A single turn carries every row of the set below to another of its rows. Some are shown first; where does it send the rows asked next?
ran: -.03; -.03; .11; .12; -.05; .07; -.14; -.03; -.08; -.16; .20; -.09; -.12
zudez: -.01; -.44; .17; .02; .20; -.01; -.12; -.04; .16; -.35; .07; -.12; .05
Gezi: -.07; -.20; -.07; .24; .08; .20; .31; -.04; .24; -.03; -.06; .03; .28
nuvi: -.17; -.40; -.05; .01; -.12; -.04; .15; .05; .06; .18; .06; -.54; -.03
vomo: .14; .03; .08; -.31; -.03; -.22; .24; -.01; .02; -.18; .12; -.35; .24
rabo: -.10; -.46; .15; .04; -.13; -.05; .28; -.10; .06; .23; -.01; -.44; .03
kunat: -.23; -.12; .12; .09; -.11; .11; .03; -.05; .14; .22; .26; .12; .31
nidef: .16; -.32; -.02; .14; -.33; -.19; .07; .08; .12; -.19; .19; -.44; .38
nat: -.19; .03; .10; .04; -.02; .01; .00; -.05; -.10; -.20; .22; -.22; -.04
kalu: .24; .11; .18; -.25; -.03; -.19; .15; .00; .00; -.08; .15; -.19; .04
Zek: .30; -.07; .08; -.27; -.05; -.19; .18; .07; -.03; -.14; .15; -.22; .18
Lipa: -.05; -.39; .00; .18; -.11; .02; .31; -.02; .09; .22; .05; -.48; .04
lek: .05; -.26; .04; .27; .13; .15; .23; .04; .24; -.07; -.01; .08; .41
vor: -.05; -.42; -.25; -.02; -.12; -.30; -.06; -.15; .33; -.19; .28; -.07; .11
sim: -.07; .06; -.03; -.02; -.06; -.04; -.07; .04; -.18; -.13; .23; -.15; -.09
muger: -.12; -.27; -.26; .14; .01; -.16; .46; -.15; .20; .03; -.07; -.26; .05
dup: .13; -.42; .14; .02; .20; -.02; -.17; .02; .12; -.30; .00; -.10; .11
potet: -.11; -.01; .06; .06; -.10; -.02; -.09; -.05; -.20; -.12; .27; -.15; -.07
ruru: -.08; -.30; .27; -.13; -.12; .02; .22; -.08; .17; .34; .12; -.10; .31
tonos: .07; -.29; -.08; .21; .02; .13; .31; .08; .10; -.28; .06; .05; .37
mirum: -.23; -.15; .11; .03; -.14; -.04; .09; .01; .09; -.01; .32; .20; .36
vaso: .08; -.39; .12; .07; .18; -.06; -.21; .09; .08; -.29; .02; -.11; .02
kera: -.17; -.10; .12; .06; -.08; .17; .16; -.05; .14; .15; .15; .15; .34
duf: -.01; -.21; -.31; .14; .08; -.08; .43; -.13; .30; .04; .02; -.12; .10
Mag: -.10; -.46; .05; .06; -.13; -.08; .32; -.09; .21; .33; .04; -.38; .08
Bonu: -.21; -.16; .06; .11; -.12; .15; .01; -.07; .10; .07; .11; .16; .43
Fet: .00; -.26; -.37; -.03; .08; -.05; .39; -.10; .18; -.10; .02; -.27; .07
Romiv: .23; -.32; .01; .22; -.29; -.22; .04; .13; .04; -.16; .17; -.41; .24
buraf: -.01; -.23; -.13; .23; .10; .07; .29; -.02; .23; -.17; -.14; .02; .39
vop: .06; -.36; -.19; .02; -.04; -.43; -.07; -.03; .28; -.15; .22; -.02; .03
sug: -.16; -.38; .33; -.24; -.02; -.15; .04; .06; .17; .17; .12; -.18; .23
pas: .18; -.40; .04; .09; .18; -.07; -.18; -.02; .27; -.27; .02; -.06; .02
favo: .24; -.04; .11; -.31; .00; -.30; .19; -.03; .01; -.11; .12; -.25; .16
fale: -.14; -.34; .25; -.26; -.08; -.02; .10; -.17; .10; .27; .10; -.03; .27
bilu: .30; -.22; .09; .10; -.31; -.24; .10; .14; .08; -.04; .15; -.40; .23
Bog: -.09; -.33; -.23; .16; .08; -.03; .40; -.12; .32; .09; -.09; -.17; .08
fakif: -.06; -.33; .25; -.26; .04; -.03; .17; -.08; .19; .32; .09; -.20; .16
Numod: .24; -.33; .01; .20; -.33; -.28; .05; .12; .03; -.13; .25; -.29; .25
Fenag: .14; -.30; -.25; .08; -.19; -.36; -.06; -.04; .35; -.08; .23; -.12; .06
fek: .03; -.25; -.27; .03; -.07; -.40; -.07; -.12; .28; -.14; .25; -.02; .07

nat goes to vor
Bonu goes to muger
vaso goes to Numod
And these:
nuvi goes to mirum
Lipa goes to kunat
favo goes to dup
ruru goes to Gezi
kalu goes to pas

A single turn carries every row of the set below to another of its rows. Some are shown first; where does it send the rows asked next?
temaz: -.14; .07; -.21; -.03; -.06; -.18; .10; .06; .26; -.15; -.01; -.12; .10; .14; -.24; .06; .36; -.18
Nozam: .15; .21; .36; -.17; .18; -.01; .05; -.02; .25; -.26; -.07; .06; .05; -.12; .13; .00; .20; .07
pon: .02; .37; -.05; .26; -.04; -.04; .07; -.03; .13; .20; .05; -.09; .03; -.29; .17; -.16; .05; -.07
busur: -.05; -.08; .06; .13; -.26; .04; .26; -.19; -.11; -.11; .00; .05; -.08; -.17; -.40; -.17; -.02; .17
vabe: -.06; -.11; -.09; -.25; -.19; .06; .30; -.31; .03; -.07; .00; .18; .18; .16; .03; .04; .17; .14
lor: -.11; -.13; .03; .02; -.28; .15; -.11; -.07; -.05; -.25; -.09; .00; -.01; .03; .14; .31; -.04; .21
Dap: -.01; -.09; .48; -.07; .25; -.02; -.04; .25; .06; .04; .01; -.12; .14; -.01; -.06; .04; .06; .10
Bamu: -.17; .00; -.13; -.17; -.44; -.13; .04; -.06; .11; -.28; -.11; -.08; .00; .22; -.06; .02; .08; .06
baki: -.05; .03; .28; .20; .03; -.25; -.06; -.20; .29; -.11; -.29; -.16; -.07; .18; -.06; -.10; .06; .16
Balud: .05; .32; -.01; .15; .10; -.05; .21; .01; .11; -.20; .21; -.12; .10; -.15; -.06; -.08; .40; -.12
Sir: -.06; .23; -.02; -.20; .05; .02; .00; .07; .09; -.09; -.15; -.20; .19; -.24; .25; -.16; .00; .39
Vefuv: .10; -.03; .18; .05; -.11; -.26; .30; .04; .24; .01; -.02; -.18; .14; -.17; -.18; .30; .05; .22
Vil: -.16; -.06; .07; .07; -.44; .01; -.03; .10; -.12; -.14; .05; -.10; -.18; .04; -.06; -.24; -.13; .10
das: -.16; -.09; .25; .12; -.02; -.13; .34; -.25; .01; .06; -.19; -.06; .05; .05; .03; -.24; .33; .32
tife: -.23; .00; .05; .15; .30; .16; .10; -.19; -.20; -.13; -.03; -.11; -.20; -.02; .12; .17; .00; -.02
nuku: .15; -.11; -.28; .09; .00; .11; .15; -.13; .13; .13; .14; -.31; .00; .04; .11; -.12; -.16; .10
tuzi: -.16; .10; -.03; -.04; .09; -.07; .05; -.13; .01; .06; -.04; .12; -.16; -.12; -.19; -.32; .37; .39
Lebat: -.21; -.06; -.16; .05; .16; -.03; .12; -.03; .17; .28; .01; .01; .15; .18; .03; -.02; .19; -.23
duk: -.25; -.15; -.16; .02; -.03; .03; -.04; .16; .22; -.16; -.24; .09; -.10; .05; -.06; .29; .12; -.12
Bonob: .09; -.04; -.03; -.10; -.06; -.02; -.19; .13; .24; .03; -.13; .20; -.26; .07; .08; -.23; .17; .28
nik: .09; .15; .00; .15; .03; .01; .03; .04; .34; -.18; -.08; .17; -.21; -.22; -.10; .03; .22; -.19
Tufuf: -.26; -.11; .22; -.03; .02; .08; .06; .38; -.18; -.02; .12; -.17; .00; .02; .07; -.27; -.04; .11
bagu: -.09; .20; .22; -.10; .17; .09; .24; .17; -.07; -.20; .18; -.15; .19; -.10; .25; -.15; .20; .12
Bosef: -.29; -.16; .03; -.03; .18; .00; .01; .18; .00; -.03; -.21; -.23; .06; -.09; -.32; -.26; -.05; .27
seb: -.28; .30; -.21; -.23; .11; -.11; .16; .11; .01; .14; -.07; .03; -.14; -.19; -.21; -.01; .04; .26
Kitig: -.18; .28; -.26; -.06; .12; .00; .16; -.19; .02; .00; -.06; -.27; -.10; -.01; .05; .06; -.26; .10
feg: .05; -.14; .32; .23; -.16; .10; -.16; .10; -.14; .00; .15; -.08; -.03; -.12; -.11; .09; -.07; .17
geded: .17; -.22; -.14; -.02; .19; .14; .01; -.05; .06; -.09; .29; -.15; .03; -.14; -.05; .19; .17; .24
Fepo: -.15; .11; .07; -.07; -.07; .00; .26; .24; -.09; .13; -.18; .22; -.28; -.16; .14; .15; -.01; .08
lisi: .07; -.29; .02; .09; -.13; -.06; .44; .02; .14; .26; -.03; -.19; .15; .03; .08; -.09; .09; .17

Dap goes to Nozam
Fepo goes to tife
And these:
Bamu goes to Vil
Bosef goes to Sir
tuzi goes to seb

